In the data rows, the value 50 means zero.
Here are some points, each followed by its number:
array([51, 63, 39, 44, 65, 78, 30, 53, 50, 24]) 0
array([49, 22, 50, 70, 89, 46, 53, 47, 60, 41]) 1
array([49, 62, 30, 48, 45, 61, 43, 42, 78, 55]) 2
array([57, 47, 39, 73, 55, 38, 51, 32, 54, 38]) 3
array([6, 48, 52, 48, 48, 43, 31, 57, 50, 35]) 4
array([58, 42, 40, 67, 42, 46, 48, 75, 46, 63]) 5
array([51, 82, 53, 61, 38, 51, 44, 99, 38, 10]) 6
array([27, 50, 51, 52, 50, 33, 48, 80, 44, 47]) 7
array([60, 55, 74, 33, 55, 47, 59, 48, 44, 36]) 8
array([26, 19, 36, 19, 58, 49, 37, 0, 43, 88]) 9
array([65, 49, 51, 44, 65, 57, 50, 45, 46, 64]) 10
New points follow, each followed by the numbers of its two nearest points above, looking only along the 3 directions in which the numbered points spread most, nearest first.
array([63, 47, 38, 30, 50, 45, 59, 59, 49, 55]) ~ 8 10
array([33, 15, 35, 34, 43, 46, 56, 12, 42, 68]) ~ 9 10
array([70, 40, 46, 40, 51, 54, 64, 78, 78, 35]) ~ 8 3
array([63, 56, 53, 68, 54, 62, 56, 59, 61, 34]) ~ 8 3
array([47, 49, 59, 47, 43, 45, 59, 44, 39, 46]) ~ 8 5
array([20, 57, 88, 26, 71, 47, 48, 49, 36, 39]) ~ 4 7
array([43, 35, 49, 47, 64, 66, 60, 11, 61, 58]) ~ 10 2
array([68, 57, 43, 51, 46, 57, 58, 59, 48, 35]) ~ 8 0
array([34, 42, 55, 42, 31, 51, 58, 32, 17, 57]) ~ 4 2
array([47, 52, 33, 52, 38, 44, 41, 62, 62, 60]) ~ 8 5
array([60, 71, 32, 48, 58, 51, 61, 54, 66, 45]) ~ 8 0
array([45, 40, 64, 60, 58, 53, 51, 55, 74, 80]) ~ 3 1
array([48, 67, 52, 35, 40, 43, 43, 69, 40, 56]) ~ 8 4
array([37, 44, 49, 55, 55, 51, 55, 16, 61, 57]) ~ 10 2
array([44, 52, 45, 65, 62, 27, 54, 58, 46, 35]) ~ 5 3
array([64, 45, 44, 69, 47, 58, 45, 33, 64, 48]) ~ 10 3
array([46, 55, 60, 48, 22, 64, 77, 61, 46, 20]) ~ 8 0
array([70, 45, 34, 61, 46, 46, 70, 90, 38, 27]) ~ 5 8
array([50, 54, 53, 51, 74, 31, 59, 80, 60, 39]) ~ 5 7
array([47, 18, 33, 54, 63, 39, 50, 34, 49, 64]) ~ 1 3
array([53, 25, 41, 58, 38, 63, 57, 31, 77, 70]) ~ 10 3
